In the rows, zero is written as 128.
Each path below is one point turned by a fixed rotation once a step. After each direction that follows a path, write how fast that rotation turns it, in deg/step (0 if it stays still).
Each turn is a multiple of 5 degrees from 10 to 175, or 0.
Each row of a path follows its step; steps can be skipped.
Rotation 1:
step 1: [115 132 129 141 146 128 122 129 130 139 123 127 142 125 139 131 123 136
 123 132 121 122 122 121 130 127 138 129 131 124 126 134 132 121 129 131
 128 115 130]
step 2: [120 128 122 131 137 134 116 135 125 136 134 128 142 141 123 120 127 137
 126 130 116 128 130 133 117 131 135 130 133 129 134 119 127 122 135 127
 127 113 132]
step 5: [122 125 134 135 130 133 114 120 113 137 127 133 131 128 129 122 125 135
 123 144 120 128 126 129 119 130 121 134 125 130 129 129 138 125 137 141
 123 123 120]
step 6: [127 136 137 134 127 133 121 125 131 140 134 131 133 126 139 122 115 138
 130 124 122 124 125 117 120 141 129 124 141 129 132 130 136 129 130 140
 121 120 127]
step 8: [136 124 120 142 139 129 123 126 127 123 137 125 131 141 126 131 125 135
 121 135 117 123 135 139 121 125 129 128 120 125 141 120 133 126 136 137
 123 119 128]
step 9: [126 135 126 132 124 122 129 114 133 131 127 130 132 137 131 129 104 134
 124 129 118 128 134 136 125 127 131 138 126 127 130 124 138 129 126 143
 121 122 131]
step 12: [123 129 124 137 136 123 127 123 121 136 145 123 130 130 140 128 113 127
 134 131 124 113 122 127 126 138 136 125 132 125 128 122 129 129 123 138
 124 117 135]
step 13: [128 128 120 139 144 134 117 126 139 133 131 122 128 137 134 121 114 129
 121 139 123 120 133 128 132 128 135 133 125 138 128 126 123 120 124 127
 128 117 126]
step 14: [130 132 124 140 136 129 129 119 137 134 120 129 133 134 123 130 127 141
 119 131 116 128 131 127 118 119 138 131 124 134 128 124 139 122 137 130
 126 115 137]
[129 125 128 127 128 124 129 128 131 127 131 129 128 127 127 130 130 127
 128 131 127 123 126 130 132 132 125 125 127 126 129 127 130 130 131 125
 127 127 130] -> 90
[122 130 126 126 124 127 128 128 127 129 125 127 126 129 126 131 126 132
 129 128 127 129 132 131 127 127 125 126 125 127 128 127 128 130 128 127
 127 129 128] -> 60
[129 127 131 125 123 128 125 126 127 128 126 126 131 126 128 127 130 126
 129 132 128 128 126 131 128 126 131 128 128 130 130 126 129 132 125 130
 127 130 129] -> 60
Rotation 2:
step 0: [123 124 111 125 136 144 123 130 126 125 126 123 141 116 127 116 128 129
 127 120 135 130 129 122 128 131 126 126 130 121 126 121 134 128 125 123
 133 132 125]
step 5: [126 127 121 129 126 129 134 133 141 119 123 118 136 128 137 129 126 128
 132 126 125 122 128 122 123 127 133 141 143 120 122 128 137 139 124 128
 126 132 125]
step 9: [129 129 122 124 121 130 122 136 126 124 128 128 137 144 130 129 129 130
 128 119 125 121 125 128 127 129 124 129 138 131 117 136 135 140 115 121
 125 136 127]
step 10: [128 125 118 120 122 122 122 140 127 128 119 130 122 142 132 131 127 123
 126 131 123 130 118 138 125 136 117 135 138 130 120 126 131 132 124 126
 123 134 124]
step 11: [132 118 117 128 128 122 136 134 131 127 117 128 123 133 136 128 124 130
 131 126 134 133 116 134 126 134 120 122 144 133 120 126 129 119 125 128
 133 132 132]
step 12: [126 125 118 124 130 134 133 129 120 127 124 124 128 135 132 128 125 135
 122 120 140 125 129 127 130 127 126 118 144 137 115 125 129 127 121 117
 134 129 128]
step 13: [120 129 118 122 129 128 124 129 114 128 128 120 123 128 134 128 131 127
 121 122 122 125 128 138 128 130 126 127 142 132 116 120 129 139 117 120
 127 122 126]
step 14: [130 124 112 132 128 119 126 134 127 123 126 126 123 121 132 122 135 131
 127 122 117 137 128 138 129 137 123 124 139 137 123 123 133 127 117 127
 119 127 131]
step 15: [131 117 111 125 126 129 128 135 131 131 129 133 125 129 121 127 131 136
 127 126 132 136 135 132 131 135 128 116 133 140 125 118 137 124 125 119
 125 136 133]
[125 129 132 127 128 129 128 128 125 129 132 122 132 129 128 122 130 127
 127 124 129 127 127 127 126 130 130 127 130 127 128 130 128 130 129 126
 129 127 127] -> 85
[126 129 128 129 130 127 125 129 128 130 126 125 129 127 128 128 131 123
 129 133 126 131 126 130 129 130 128 130 128 128 124 129 126 126 128 130
 131 123 129] -> 115
Rotation 3:
step 0: [139 144 129 138 120 135 129 137 127 128 112 133 130 129 134 122 133 132
 122 130 132 131 133 134 136 139 129 133 135 139 125 126 133 134 116 123
 124 120 131]
step 3: [143 146 120 138 130 127 122 126 124 131 126 135 130 134 141 117 135 127
 137 136 133 132 134 134 131 128 126 122 130 131 114 129 132 125 120 127
 130 122 136]
step 4: [141 129 128 143 127 134 133 133 130 131 116 119 129 136 130 125 124 132
 143 133 114 121 136 126 135 129 131 136 129 134 129 131 142 128 135 129
 115 127 131]
step 5: [125 131 134 140 121 126 123 137 134 126 129 121 120 136 137 114 115 126
 128 124 126 127 128 121 120 124 117 136 132 125 126 115 128 132 119 117
 121 121 137]
step 6: [140 137 115 141 130 128 117 124 133 125 130 130 126 134 136 122 133 115
 132 117 136 122 134 133 132 117 130 128 129 131 117 118 125 126 136 127
 127 125 137]
step 8: [131 135 136 125 119 126 117 135 129 128 121 124 132 135 129 116 121 136
 139 112 121 127 131 126 135 129 118 137 132 126 125 120 137 121 120 118
 125 122 135]
step 9: [139 139 117 140 120 129 135 131 145 127 125 136 125 135 130 126 123 121
 128 114 134 121 130 130 134 130 128 136 129 129 132 110 128 133 132 125
 125 133 133]
step 10: [131 134 121 135 124 125 129 141 128 123 121 132 133 135 127 126 124 114
 127 129 133 128 125 128 134 132 139 124 133 121 115 134 126 132 127 123
 118 109 140]
step 15: [128 119 121 136 135 126 124 127 131 123 119 124 128 140 134 118 133 127
 143 120 121 139 136 116 129 124 124 131 133 116 129 121 127 131 127 131
 120 124 142]
[126 129 130 125 125 127 126 130 127 129 129 123 129 126 131 126 131 125
 127 127 130 130 128 130 126 131 128 127 128 129 127 128 129 126 123 125
 124 128 127] -> 135
[130 127 128 126 131 128 128 128 130 127 132 127 127 131 130 129 125 130
 128 124 131 132 129 129 127 128 125 131 126 126 130 124 126 127 125 130
 128 130 131] -> 110
[128 127 127 124 127 128 126 129 126 126 126 130 129 125 126 131 127 127
 125 121 130 124 126 126 132 129 129 128 129 128 129 126 130 128 127 128
 129 128 130] -> 35
[130 123 125 126 126 126 131 129 129 129 129 127 125 130 131 130 127 124
 130 128 127 128 128 125 129 130 130 126 131 127 130 129 129 128 129 131
 123 130 126] -> 135
[126 125 126 127 130 128 124 130 131 128 124 128 129 126 128 130 129 131
 130 130 124 131 131 127 130 127 127 131 127 130 131 128 129 130 124 127
 127 127 126] -> 100
Rotation 4:
step 1: [124 124 115 123 132 127 131 122 121 123 128 127 121 121 118 122 128 122
 132 125 128 145 125 136 138 127 132 121 128 123 123 112 133 125 119 134
 134 134 131]
step 2: [127 125 122 121 141 140 132 129 121 133 130 125 127 132 123 122 115 126
 130 134 134 138 121 134 137 129 138 119 125 125 130 114 134 126 131 123
 128 139 129]
step 3: [123 120 115 117 136 134 131 130 124 126 119 127 129 136 125 126 116 125
 139 125 130 130 127 134 128 128 124 115 125 123 143 118 126 130 139 127
 123 126 131]
step 6: [122 127 130 116 136 132 128 129 121 118 132 134 122 116 138 116 126 129
 128 122 131 137 131 127 128 131 141 127 120 132 127 115 124 128 124 129
 132 138 119]
step 9: [135 122 120 117 116 133 133 130 125 127 118 135 129 127 129 131 115 127
 132 137 137 137 129 128 123 140 128 115 128 138 128 124 124 130 127 136
 122 125 135]
step 11: [134 121 123 117 131 124 127 131 117 127 131 130 127 120 118 128 119 119
 123 128 123 138 132 121 115 127 132 128 115 139 123 117 122 136 131 121
 127 129 120]
step 12: [132 122 120 121 135 129 124 125 119 124 130 133 120 120 113 131 129 132
 133 118 135 147 129 125 123 117 132 135 127 132 127 123 124 134 134 128
 125 130 121]
step 14: [131 132 125 113 125 127 123 124 119 129 124 130 135 138 125 128 125 130
 139 122 146 144 126 131 127 132 133 124 127 124 130 117 131 119 125 124
 126 125 136]
step 15: [141 124 123 112 126 134 124 134 119 123 129 127 131 137 131 120 118 125
 134 131 127 134 126 129 119 126 131 123 118 123 132 118 127 123 120 117
 129 121 138]
[125 131 131 129 128 127 126 126 125 128 130 126 126 126 130 127 127 129
 129 126 130 133 130 128 123 128 126 129 128 126 128 131 129 127 127 130
 132 130 127] -> 55
[129 126 126 129 129 131 129 128 126 127 128 130 129 127 126 132 129 129
 130 130 127 126 128 129 124 122 125 129 129 127 132 132 125 129 128 131
 127 129 126] -> 85
[130 131 125 129 126 129 130 130 125 128 126 131 127 130 130 123 127 129
 127 128 126 127 128 126 126 127 122 125 129 129 126 129 130 127 132 125
 129 127 127] -> 60
[129 126 128 128 125 126 128 129 125 131 126 126 127 124 127 128 127 126
 127 131 125 131 127 127 131 130 129 127 127 131 127 134 130 131 127 132
 127 129 128] -> 35
Rotation 5:
step 1: [117 118 136 119 119 126 116 127 138 121 125 125 133 141 124 125 133 136
 126 130 126 131 132 119 125 121 130 130 133 126 129 140 122 130 116 129
 123 126 127]
step 2: [116 118 127 135 128 128 121 138 137 127 129 126 136 129 129 126 139 140
 113 136 125 124 132 121 129 124 119 138 127 129 135 132 130 125 128 125
 122 122 134]
step 3: [119 124 131 132 131 126 128 128 133 126 116 122 133 138 131 137 126 138
 122 128 122 125 141 119 124 118 126 144 132 130 120 130 133 132 129 129
 123 130 124]
step 9: [130 118 126 135 132 135 118 122 133 127 118 122 129 140 130 122 130 120
 121 132 118 130 122 136 127 125 135 140 121 125 132 131 123 120 137 131
 128 132 118]
step 10: [131 125 128 140 115 140 119 120 136 123 119 131 134 129 130 127 126 133
 128 132 131 121 126 127 132 125 137 137 130 127 132 123 121 130 136 119
 129 138 122]
step 11: [135 123 128 136 118 127 122 129 138 122 136 122 125 144 128 126 118 128
 131 138 123 126 134 125 128 123 134 135 126 127 138 119 128 123 136 130
 134 137 130]
step 12: [142 117 125 131 125 135 120 130 134 113 128 123 128 126 137 119 129 128
 123 137 124 127 125 125 130 123 139 135 130 135 121 130 130 121 135 136
 130 135 124]
step 13: [132 126 133 127 117 134 114 123 127 111 128 126 125 129 123 123 119 142
 126 131 137 124 135 116 129 127 132 130 132 134 131 131 122 125 135 126
 133 131 124]
step 15: [135 124 128 130 127 136 124 123 130 120 122 122 124 121 131 119 126 139
 124 129 118 122 135 121 122 136 132 142 130 127 117 140 130 135 128 134
 137 128 125]
[128 129 128 129 126 122 127 128 128 126 130 123 131 127 129 130 129 129
 126 128 130 125 128 126 129 126 129 129 128 131 125 125 128 124 128 128
 125 131 131] -> 40
[126 130 127 126 127 128 124 126 126 130 130 126 125 128 123 124 130 125
 123 126 128 130 128 127 129 127 127 129 130 126 125 132 127 128 129 126
 127 127 131] -> 55
[131 129 129 129 126 128 130 130 130 128 129 129 128 129 125 128 130 130
 126 131 131 135 129 127 127 128 129 130 129 130 126 125 129 130 131 129
 126 124 125] -> 40
Rotation 6:
step 2: [130 123 123 122 131 127 134 121 123 128 120 114 126 138 129 120 127 123
 131 128 134 136 117 127 129 141 121 122 127 124 129 138 131 114 125 129
 133 133 128]
step 3: [135 137 127 134 124 120 127 130 138 127 130 120 126 129 125 124 126 142
 128 125 133 138 125 132 127 116 140 119 123 129 122 126 119 130 131 132
 127 138 130]
step 4: [124 130 127 120 125 121 128 125 128 129 131 124 124 134 137 122 137 128
 134 134 130 147 123 127 122 143 122 136 132 125 122 120 127 120 123 131
 122 125 123]
step 5: [140 134 121 131 129 135 127 132 131 121 131 133 128 131 128 123 121 134
 115 131 131 130 125 125 126 130 131 125 116 139 123 123 122 131 126 140
 125 144 122]
step 6: [122 128 120 125 136 120 126 124 130 131 134 110 135 127 121 122 129 125
 134 129 128 129 123 123 133 137 116 132 126 128 127 119 122 115 133 135
 123 125 127]
step 9: [127 134 114 117 134 134 129 131 129 129 131 133 124 130 132 112 125 137
 132 124 134 135 121 127 127 126 130 117 133 135 128 136 119 131 121 132
 124 137 131]
step 10: [127 132 136 137 135 125 124 130 131 124 134 112 120 127 125 124 125 127
 124 121 142 131 130 134 130 141 129 129 131 119 121 118 123 126 126 135
 119 129 122]
step 13: [120 126 119 120 127 123 129 132 116 133 129 129 124 129 132 111 127 133
 129 123 123 121 126 121 137 131 117 133 127 132 130 131 125 134 126 135
 126 136 115]
step 14: [132 122 128 138 146 132 125 127 132 133 128 122 120 128 121 129 119 131
 122 112 137 129 124 133 127 129 117 120 127 128 126 127 131 122 135 123
 132 136 128]
[129 129 125 128 131 127 124 127 132 130 130 127 130 126 127 129 128 130
 131 129 126 127 125 128 126 126 128 125 127 131 129 129 124 127 130 124
 128 127 132] -> 125
[129 129 130 131 125 125 127 131 131 130 130 125 128 125 127 127 126 127
 127 129 127 124 130 126 125 127 130 129 127 124 131 127 126 128 125 128
 129 131 125] -> 155
Rotation 7:
step 1: [121 118 123 126 123 138 130 123 125 135 134 130 131 136 126 128 135 123
 119 116 137 136 129 126 125 126 127 132 130 121 139 129 145 129 129 123
 131 121 132]
step 4: [138 135 135 130 135 133 138 133 128 129 132 136 136 128 129 124 140 137
 126 125 129 123 121 132 126 127 128 122 141 126 117 128 121 123 130 123
 113 135 125]
step 5: [116 134 125 127 118 133 124 124 131 121 115 121 130 129 125 122 115 132
 126 123 135 125 131 125 131 130 118 122 126 126 136 123 120 129 123 116
 136 128 116]
step 7: [130 128 117 139 119 118 132 130 111 133 126 137 120 122 125 118 122 132
 121 136 132 124 135 123 128 132 132 134 126 129 125 132 128 131 127 140
 135 126 126]
step 8: [118 119 133 127 129 128 129 121 131 137 128 135 134 123 125 132 141 124
 120 121 124 123 121 134 128 130 132 129 134 130 143 130 137 124 126 124
 122 126 143]
step 9: [133 137 138 127 129 125 132 127 134 133 127 130 118 129 133 125 129 143
 139 135 133 133 125 130 128 138 132 115 130 135 123 116 131 127 122 129
 132 131 120]
step 12: [118 126 125 142 121 138 122 122 117 125 126 124 129 126 126 128 123 133
 130 119 140 124 135 129 127 130 125 125 127 116 140 133 130 137 127 127
 137 123 128]
step 14: [123 133 129 122 117 123 135 131 127 133 114 136 112 126 134 124 126 134
 128 135 123 130 130 120 136 129 134 137 127 125 133 130 137 130 119 141
 129 126 125]
step 15: [126 126 136 140 138 125 123 128 135 129 123 132 140 121 129 138 143 127
 129 119 123 128 118 127 124 130 130 131 143 134 130 130 130 119 129 130
 117 129 127]
[125 131 126 128 129 128 127 128 127 129 127 128 128 124 128 127 130 127
 130 122 130 129 129 129 127 132 129 126 132 126 128 127 130 126 130 123
 129 130 130] -> 100
[132 128 127 127 130 131 125 128 127 129 130 131 128 129 126 129 128 127
 127 125 123 124 127 129 128 131 129 128 129 129 126 122 127 129 125 130
 130 131 126] -> 160
[130 124 129 131 128 130 127 130 130 126 128 131 128 126 130 125 127 131
 128 129 126 130 126 129 127 127 130 128 126 131 126 126 127 125 134 126
 128 130 130] -> 160
Rotation 8:
step 1: [128 142 114 124 128 128 120 130 128 128 125 136 130 128 142 128 129 130
 126 130 123 124 122 130 120 127 126 116 120 134 131 122 128 121 120 129
 119 122 125]
step 2: [128 138 126 115 119 134 126 129 133 136 127 130 128 130 124 135 124 126
 120 125 141 130 125 139 121 130 127 123 128 135 134 128 143 131 132 122
 124 123 125]
step 3: [127 139 140 127 124 137 124 123 134 129 120 121 131 122 122 122 129 126
 127 125 130 138 119 127 124 132 115 129 132 135 129 119 135 121 131 133
 131 136 121]
step 5: [141 135 130 125 130 125 127 128 120 126 125 133 138 136 120 126 121 128
 126 132 127 132 121 124 135 136 136 124 133 125 138 128 128 119 119 127
 117 136 134]
step 8: [127 131 133 130 134 120 125 123 141 133 121 129 129 132 132 120 128 129
 119 131 129 129 131 137 120 122 130 133 134 138 132 133 129 135 131 122
 121 129 146]
step 10: [129 136 122 125 120 131 123 127 122 115 131 120 128 134 136 126 127 138
 129 127 142 125 130 142 132 135 130 128 121 127 121 126 133 131 134 133
 131 136 138]
step 11: [131 146 123 131 125 124 137 121 125 122 127 129 119 130 123 126 126 135
 128 142 128 121 122 133 128 133 124 131 130 133 135 118 129 133 124 130
 135 137 124]
step 12: [127 135 123 128 128 130 140 117 130 132 119 133 124 128 139 120 120 130
 124 126 127 121 134 137 127 130 122 131 120 133 135 124 123 117 127 123
 120 124 121]
step 15: [134 131 142 136 124 135 138 127 129 124 117 129 126 128 118 128 129 127
 132 114 125 128 124 133 129 136 130 132 130 127 130 121 133 132 116 136
 133 125 134]
[126 126 128 125 124 131 126 127 128 129 131 128 132 126 125 128 128 129
 129 130 133 127 127 128 129 128 132 126 128 128 125 125 130 127 131 128
 130 129 126] -> 95
[129 126 128 125 128 130 128 127 125 126 130 127 126 126 130 130 127 126
 128 122 129 125 131 130 126 128 130 127 125 127 126 126 129 128 123 129
 124 126 130] -> 130
[130 127 125 124 125 129 128 128 127 126 126 126 130 130 129 130 126 126
 131 128 127 132 124 130 128 127 126 124 126 125 129 132 128 131 129 128
 130 128 129] -> 90
Rotation 9:
step 0: [126 124 115 132 129 127 126 132 124 127 115 120 139 131 133 131 136 139
 129 130 134 132 132 121 126 124 114 125 124 121 139 127 138 113 135 127
 124 137 119]
step 4: [130 118 129 126 130 128 115 133 124 139 134 133 125 119 133 125 135 124
 118 132 123 139 117 137 124 117 116 126 126 124 123 133 117 134 135 115
 130 122 131]
step 5: [112 127 122 127 131 123 121 121 123 130 129 135 129 122 135 132 134 125
 141 125 122 137 123 141 125 122 122 128 127 129 131 123 132 115 115 133
 123 140 137]
step 6: [126 135 137 124 125 130 121 125 131 126 120 129 133 125 138 137 126 127
 125 128 130 130 135 137 126 143 125 136 146 133 125 114 120 129 137 139
 131 134 139]
step 10: [123 128 120 127 127 131 134 125 132 125 128 141 137 136 124 129 111 123
 134 121 121 130 116 129 125 135 130 119 131 137 122 138 129 115 120 130
 132 116 138]
step 11: [135 126 140 140 130 129 135 126 135 128 139 116 132 133 131 129 125 121
 130 121 132 139 124 118 138 138 128 125 135 146 130 122 132 122 135 131
 121 130 131]
step 13: [128 126 128 133 124 124 124 125 119 120 133 144 119 120 124 124 139 135
 126 129 124 125 130 122 137 113 120 129 128 134 130 126 142 116 125 121
 126 127 138]
step 14: [122 133 124 127 133 138 134 123 123 116 114 124 131 120 140 127 124 137
 121 124 134 123 138 134 132 127 128 125 135 129 139 115 122 123 120 120
 116 125 134]
step 15: [131 131 134 114 130 131 127 125 131 125 127 128 130 115 118 133 124 125
 115 125 135 125 129 127 123 141 133 122 135 126 114 126 138 136 113 124
 128 116 132]
[126 126 126 127 129 126 131 128 131 125 125 126 130 128 127 125 129 127
 131 128 125 127 128 130 124 127 131 125 126 126 131 128 126 127 123 129
 126 129 126] -> 155
[128 127 130 123 127 129 127 125 133 129 130 130 132 125 128 128 129 130
 126 129 130 124 127 127 123 127 128 128 128 128 128 129 125 130 131 126
 130 126 128] -> 130
[130 129 129 126 125 128 124 128 129 125 126 130 127 128 130 131 127 130
 130 124 128 128 129 126 128 132 125 127 127 126 128 131 127 132 124 127
 128 133 127] -> 40
[125 127 126 130 127 128 126 125 129 128 127 126 126 127 126 133 129 129
 128 126 129 126 127 125 126 126 127 127 125 135 131 128 131 126 128 131
 131 129 128] -> 135
